Each row has a name. Each question is about the rows just above it.

J_91: [160 162 163 167 166 100  98  96 162 166 101  99]
J_258: [106 106 104 101 101 146 151 153 106 102 147 147]
J_996: [160 162 163 160 166 100  98  96 162 166 101  99]
Print row J_91. : [160 162 163 167 166 100  98  96 162 166 101  99]
Print row J_258. : [106 106 104 101 101 146 151 153 106 102 147 147]

J_258: [121 140 118 136 138 121 140 143 122 124 138 141 143 138 123 123 137 139
 123 137 120 121 126 116 120 138 144 139 124 119 140 138 125 119 137 121
 116 139 118 119 120 118]
J_196: [149 101 151 104 103 149 103 108 150 152 101 101  97 106 150 152 150 106
 151 151 149 149 152 151 151 103 103  97 151 150 102 102 151 151 115 153
 149 101 149 149 152 153]
J_996: [156  96 157  94  97 162  91  95 160 160  91  92  80  95 160 158 161  97
 157 161 157 159 162 159 159  94  93  96 158 162  91  94 159 160 100 161
 158  90 156 156 162 158]
J_688: [114 145 113 113 143 116 151 148 114 112 147 148 150 147 113 112 112 145
 113 113 113 114 113 112 113 149 151 149 112 114 151 146 114 114 144 113
 115 149 113 114 113 112]
Print row J_258. : [121 140 118 136 138 121 140 143 122 124 138 141 143 138 123 123 137 139
 123 137 120 121 126 116 120 138 144 139 124 119 140 138 125 119 137 121
 116 139 118 119 120 118]
How many times does J_688 hold [115]? : 1
Times [137] occurs in J_258: : 3
Print row J_196. : [149 101 151 104 103 149 103 108 150 152 101 101  97 106 150 152 150 106
 151 151 149 149 152 151 151 103 103  97 151 150 102 102 151 151 115 153
 149 101 149 149 152 153]
Print row J_688. : [114 145 113 113 143 116 151 148 114 112 147 148 150 147 113 112 112 145
 113 113 113 114 113 112 113 149 151 149 112 114 151 146 114 114 144 113
 115 149 113 114 113 112]

J_385: [155  86 153  99  99  95]
J_467: [166  97  87  87  97  96]
J_571: [166 168 162 152 153 156]
J_192: [97 87 97 98 97 96]
Print row J_192. : [97 87 97 98 97 96]
Print row J_385. : [155  86 153  99  99  95]
Count of [87] in J_467: : 2
Count of [97] in J_192: : 3

J_196: [143 142 120 132  93  89 124  84 139 139 139]
J_688: [138 124 162 153  85 132 172 137  84 109 141]
J_571: [ 86 117 104 115  97 131 126  85 136 160 125]
J_91: [171 173 145 131 151 114 170  85 126 158 150]
J_192: [152 157 100 105 149 169 145 101  87 144 174]
J_467: [102 151 102 151 151  98 151 102 102 102 151]
Print row J_688. : [138 124 162 153  85 132 172 137  84 109 141]
Print row J_196. : [143 142 120 132  93  89 124  84 139 139 139]
Count of [102] in J_467: : 5
How many times does J_467 hold [151]? : 5

J_525: [143 147 143 143]
J_196: [148 154 146 146]
J_192: [146 119 119 119]
J_278: [149 156  90 147]
J_688: [145 147  98 147]
J_745: [ 97 104 161 111]
J_996: [151 158  86 120]
J_385: [145 150  98 143]
How many times does J_196 hold [148]? : 1
Count of [98] in J_688: : 1
Print row J_688. : [145 147  98 147]
Times [144] occurs in J_525: : 0
How many times does J_192 hold [119]? : 3
Count of [148] in J_525: : 0

J_258: [112 144 139 156 123 127]
J_745: [101 140 114 155 127 126]
J_385: [112 144 140 138 123 136]
J_688: [139 129 139 139 140 144]
J_278: [117 130 127 151 117 130]
Times [139] occurs in J_688: : 3
Print row J_688. : [139 129 139 139 140 144]
Print row J_745. : [101 140 114 155 127 126]
Times [140] occurs in J_688: : 1
How many times does J_385 hold [140]? : 1
Print row J_385. : [112 144 140 138 123 136]
Count of [130] in J_278: : 2

J_996: [128 141 128 122 132 116 128 133 128 127 129 110 127 131 130 125 114 124
 126 128 129 125 147 130 126]
J_385: [127 127 129 120 125 123 127 119 129 128 116 116 130 127 137 127 128 122
 128 128 122 127 138 133 127]
J_278: [127 153 128 128 135 116 126 117 129 129 131 127 128 129 129 123 130 120
 126 127 127 134 135 127 126]
J_192: [127 124 129 139 127 161 125 138 126 128 125 126 131 129 130 132 128  90
 127 128 128 144 156 144 129]
J_745: [127 121 127 129 139 123 130 136 129 128 121 129 128 129 122 147 135 129
 127 127 125 115 133 132 129]
J_258: [128 126 127 130 118 105 125 128 128 131 131 126 130 120 133 125 132 130
 127 128 131 121 144 131 128]
Print row J_385. : [127 127 129 120 125 123 127 119 129 128 116 116 130 127 137 127 128 122
 128 128 122 127 138 133 127]
Print row J_278. : [127 153 128 128 135 116 126 117 129 129 131 127 128 129 129 123 130 120
 126 127 127 134 135 127 126]
Count of [127] in J_278: : 5
Times [126] occurs in J_745: : 0
Times [130] occurs in J_258: : 3

J_996: [139 128 133 130 124 127 131 136 126 121 133 123 128 124 134 139 122 133
 136 133 128]
J_571: [125 126 122 139 142 127 125 147 127 136 126 148 148 138 116 114 140 116
 136 134 130]
J_258: [131 128 128 131 131 128 127 136 127 130 130 134 135 129 128 127 129 127
 132 130 128]
J_745: [122 128 121 131 133 137 133 111 135 112 131 123 122 135 121 110 134 138
 134 117 114]
J_91: [122 128 121 131 133 137 133 111 135 112 131 123 122 130 135 116 131 112
 126 135 147]
J_192: [128 129 134 138 126 123 141 127 126 108 127  90  97 131 125 126 125 132
 150 137 115]
J_385: [117 127 121 133 129 117 126 130 118 121 124 136 140 122 121 144 128 116
 140 147 140]
J_196: [138 129 110 134 139 152 132 120 137 113 145 127 125 123 153 112 127 119
 118 121 147]
J_525: [127 129 146 125 128 120 125 119 127 150 127 134 134 137 121 122 131 124
 133 131 117]
Print row J_91. : [122 128 121 131 133 137 133 111 135 112 131 123 122 130 135 116 131 112
 126 135 147]
Count of [125] in J_571: : 2
Print row J_258. : [131 128 128 131 131 128 127 136 127 130 130 134 135 129 128 127 129 127
 132 130 128]
Print row J_571. : [125 126 122 139 142 127 125 147 127 136 126 148 148 138 116 114 140 116
 136 134 130]

J_91: [ 84 133 106 129 134 122 119 124 122 119 140 122 135 117 124 115 133 131
 130 119 133 100 132 128 116 101 137 132 132 122 125 103]
J_467: [124 130 133 109 122 129 147 121 123 126 117 128 123 118 124  84 123 123
 119 120 137 107  83 119 119 130 123 123 123 132  83  83]
J_278: [153 136 123 138 128 131 133 119 123 113 128 123 105  78 124 160 102 127
 140 128 146 127 126 118 135 132 122 141 127 139 135 127]
How many times does J_467 hold [123]? : 7
Count of [84] in J_467: : 1
Print row J_467. : [124 130 133 109 122 129 147 121 123 126 117 128 123 118 124  84 123 123
 119 120 137 107  83 119 119 130 123 123 123 132  83  83]
How many times does J_467 hold [125]? : 0
Count of [83] in J_467: : 3
Count of [124] in J_467: : 2

J_996: [142 135 128 137 128 136 130 135 133 129 135 130 137 140 123 122 130 125
 132 126 127 131 139 137 137 123 130 119 131 124 129 125 148 128 138 135
 141 137 130 119 128 127 141 135 147 127 131 128 127 130 120 128 121 122
 125 126 137 136 136 128 133 122 137 128]
J_278: [173 129 123 128 145 113 131 137 140 112 128 120 148 158  97 122 137 137
 122 148 141 129 114 148 144 127 125 138 135 109 106 139 148 135 140 129
 132 134 109 121 140 135 132 128 148 108 114 119 114 148 134 129 142  87
 122 129 128 125 132 122 120 131 126 122]
J_745: [164 118 141 142 129 123 121 127 134 112 111 128 128 159 119 103 137 145
 117 119 143 134 148 146 127 112 129 130 126 108 134 135 138 133 117 150
 134 115 109 135 138 131 150 123 136 120 141 139 106 138 132 129 145 100
 124 130 129 128 131 123 120 131 123 124]
J_196: [151 113 143 145 127 125 123 133 133 104 112 132 127 138 119 103 130 145
 116 123 150 131 147 142 125 110 123 135 126 107 140 130 137 128 121 154
 131 108 118 138 138 136 149 124 127 136 138 138 104 139 137 131 139 105
 121 125 128 123 133 122 117 130 133 122]
J_571: [162 125 127 132 140 120 128 135 136 112 125 125 135 149 105 118 134 137
 122 122 141 129 131 144 137 124 128 137 133 113 118 135 144 133 134 134
 131 126 115 126 136 134 134 128 140 119 146 124 114 124 132 128 137  97
 127 129 132 133 131 127 127 127 129 128]
J_525: [149 128 128 135 134 131 128 135 133 119 129 131 135 139 114 117 131 132
 126 127 135 130 134 138 133 122 134 130 132 120 129 129 144 129 133 137
 133 126 126 125 130 130 137 133 138 130 137 128 120 130 124 128 127 114
 110 140 132 130 140 106  97 142 107 111]
J_688: [176 127 124 128 146 117 127 131 138 114 123 123 137 164  98 117 140 140
 121 120 139 130 128 147 137 126 136 139 134 112 113 140 144 136 131 130
 130 127 108 125 137 132 132 128 143 110 152 124 113 121 128 127 142  89
 123 131 152 159 144 124 125 118 136 128]
J_258: [159 127 126 133 139 124 129 137 136 132 128 127 132 145 106 118 133 135
 124 124 140 129 131 142 137 124 130 135 134 115 121 133 146 131 136 135
 132 127 119 124 134 133 113 131 140 123 144 124 116 125 129 128 133 102
 119 133 131 131 133 118 114 135 118 120]
J_192: [170 116 141 147 133 124 123 137 138 102 114 131 133 154 112  98 135 147
 116 120 152 133 150 151 132 109 127 134 130 102 134 133 149 131 126 156
 136 113 112 133 140 136 154 126 139 128 146 136 100 137 133 130 152  92
  98 107 133 108 155 107  86 126 164 104]
J_91: [145 135 129 136 127 132 123 132 133 132 132 127 135 146 125 123 132 127
 132 124 126 132 140 137 123 123 129 118 130 123 126 127 144 130 134 123
 141 138 125 121 129 125 142 132 148 120 131 126 126 129 113 128 126 120
 123 120 137 134 139 126 122 120 145 126]
J_467: [169 124 127 133 143 112 131 142 141 105 126 122 138 148  97 119 133 139
 122 119 149 128 132 148 144 123 118 140 135 105 109 137 150 133 141 135
 132 129 111 123 142 139 136 127 145 116 153 119 110 119 140 130 141  86
 121 137 162 175 151 122 122 116 131 128]
J_385: [172 120 132 136 140 115 126 135 139 105 118 124 134 156 102 111 136 144
 118 119 148 130 137 149 137 118 124 139 132 105 118 138 144 134 130 141
 131 121 108 129 141 136 141 125 140 116 151 127 106 126 137 129 145  87
 117 125 128 120 136 118 111 133 131 118]
Count of [131] in J_258: : 5
Times [111] occurs in J_192: : 0
Print row J_996. : [142 135 128 137 128 136 130 135 133 129 135 130 137 140 123 122 130 125
 132 126 127 131 139 137 137 123 130 119 131 124 129 125 148 128 138 135
 141 137 130 119 128 127 141 135 147 127 131 128 127 130 120 128 121 122
 125 126 137 136 136 128 133 122 137 128]
Print row J_91. : [145 135 129 136 127 132 123 132 133 132 132 127 135 146 125 123 132 127
 132 124 126 132 140 137 123 123 129 118 130 123 126 127 144 130 134 123
 141 138 125 121 129 125 142 132 148 120 131 126 126 129 113 128 126 120
 123 120 137 134 139 126 122 120 145 126]
How many times does J_278 hold [114]? : 3
Print row J_192. : [170 116 141 147 133 124 123 137 138 102 114 131 133 154 112  98 135 147
 116 120 152 133 150 151 132 109 127 134 130 102 134 133 149 131 126 156
 136 113 112 133 140 136 154 126 139 128 146 136 100 137 133 130 152  92
  98 107 133 108 155 107  86 126 164 104]
How many times does J_91 hold [123]? : 7

J_278: [136 141 141 123 118 108 107]
J_571: [140 126 138 126 129 128 113]
J_525: [139 120 139 139 130 149 114]
J_996: [147 113 140 149 131 160 128]
J_385: [131  97 134 156 145 172 131]
Times [129] occurs in J_525: : 0
Times [160] occurs in J_996: : 1
Print row J_996. : [147 113 140 149 131 160 128]
Count of [140] in J_525: : 0
Print row J_385. : [131  97 134 156 145 172 131]

J_525: [130  96 138 132 122 153 113 107  98 107 158 101 107 114 159]
J_192: [156 158 151  90 104 140  96 170 150 126 121 114 158 119 140]
J_688: [136 146 111 113 139 154 106  87 142  90 115 143 117 125 129]
J_385: [136 101 118 114 169 137 173 126 120 115 106 111 147 137 114]
J_91: [ 85 138  99 112 109 163 150 132 141 112 131 143 125  90 145]
J_996: [133 117 155 155 103 150 119 122 139 111 109 159 113 110  80]
J_196: [ 90 110 125 153 119 129 129 150 158 119 119 125 125 170 141]
Print row J_385. : [136 101 118 114 169 137 173 126 120 115 106 111 147 137 114]
Count of [129] in J_196: : 2
Times [159] occurs in J_192: : 0
Print row J_196. : [ 90 110 125 153 119 129 129 150 158 119 119 125 125 170 141]
Print row J_688. : [136 146 111 113 139 154 106  87 142  90 115 143 117 125 129]
Count of [125] in J_196: : 3
Print row J_91. : [ 85 138  99 112 109 163 150 132 141 112 131 143 125  90 145]

J_571: [121 138 121 127 137 136 142 129 123 140 124 136 129 147 117 122 126 133
 121 124 127 131 137 124 124 120 136 121 145 126 124 132 123 136 121 140]
J_745: [154 150 126 118 120 120 119 113 130 139 110 147 129 134 113 119 113 121
 113 131 147 118 118 130 119 152 151 119 148 126 134 118 113 134 113 142]
J_996: [154 150 126 118 120 120 116 113 130 139 110 147 142 134 113 119 113 121
 113 142 119 118 133 116 148 144 142 123 129 153 133 158 124 150 129 133]
J_385: [127 131 115 125 140 138 139 125 129 116 159 132 117 135 140 140 123 138
 117 115 136 140 124 126 137 133 130 134 116 167 114 139 144 165 134 116]
J_91: [124 127 139 131 104 137 108 128 137 134 137 128 139 130 121 137 133 106
 141 128 136 104 117 136 107 125 125 125 135 108 123 105 140 114 122 135]
Times [136] occurs in J_571: : 4
Print row J_745. : [154 150 126 118 120 120 119 113 130 139 110 147 129 134 113 119 113 121
 113 131 147 118 118 130 119 152 151 119 148 126 134 118 113 134 113 142]
Count of [115] in J_996: : 0
How many times does J_745 hold [126]? : 2
Count of [147] in J_745: : 2
Times [121] occurs in J_571: : 5

J_996: [137 133 133 165 160 139 148 137 134 146 139 129 161 129]
J_688: [120 119 122  91  96 115 105 117 120 108  98 125  92 126]
J_467: [121 118 123  97  96 116 111 121 102 108  96 117  84 127]
J_571: [137 160 133 165 160 139 148 137 134 146  89 123 161 129]
J_258: [137 135 133 165 160 139 148 137 134 146 158 129 140 129]
Print row J_467. : [121 118 123  97  96 116 111 121 102 108  96 117  84 127]
How many times does J_996 hold [139]? : 2
How many times does J_571 hold [160]? : 2
Print row J_258. : [137 135 133 165 160 139 148 137 134 146 158 129 140 129]

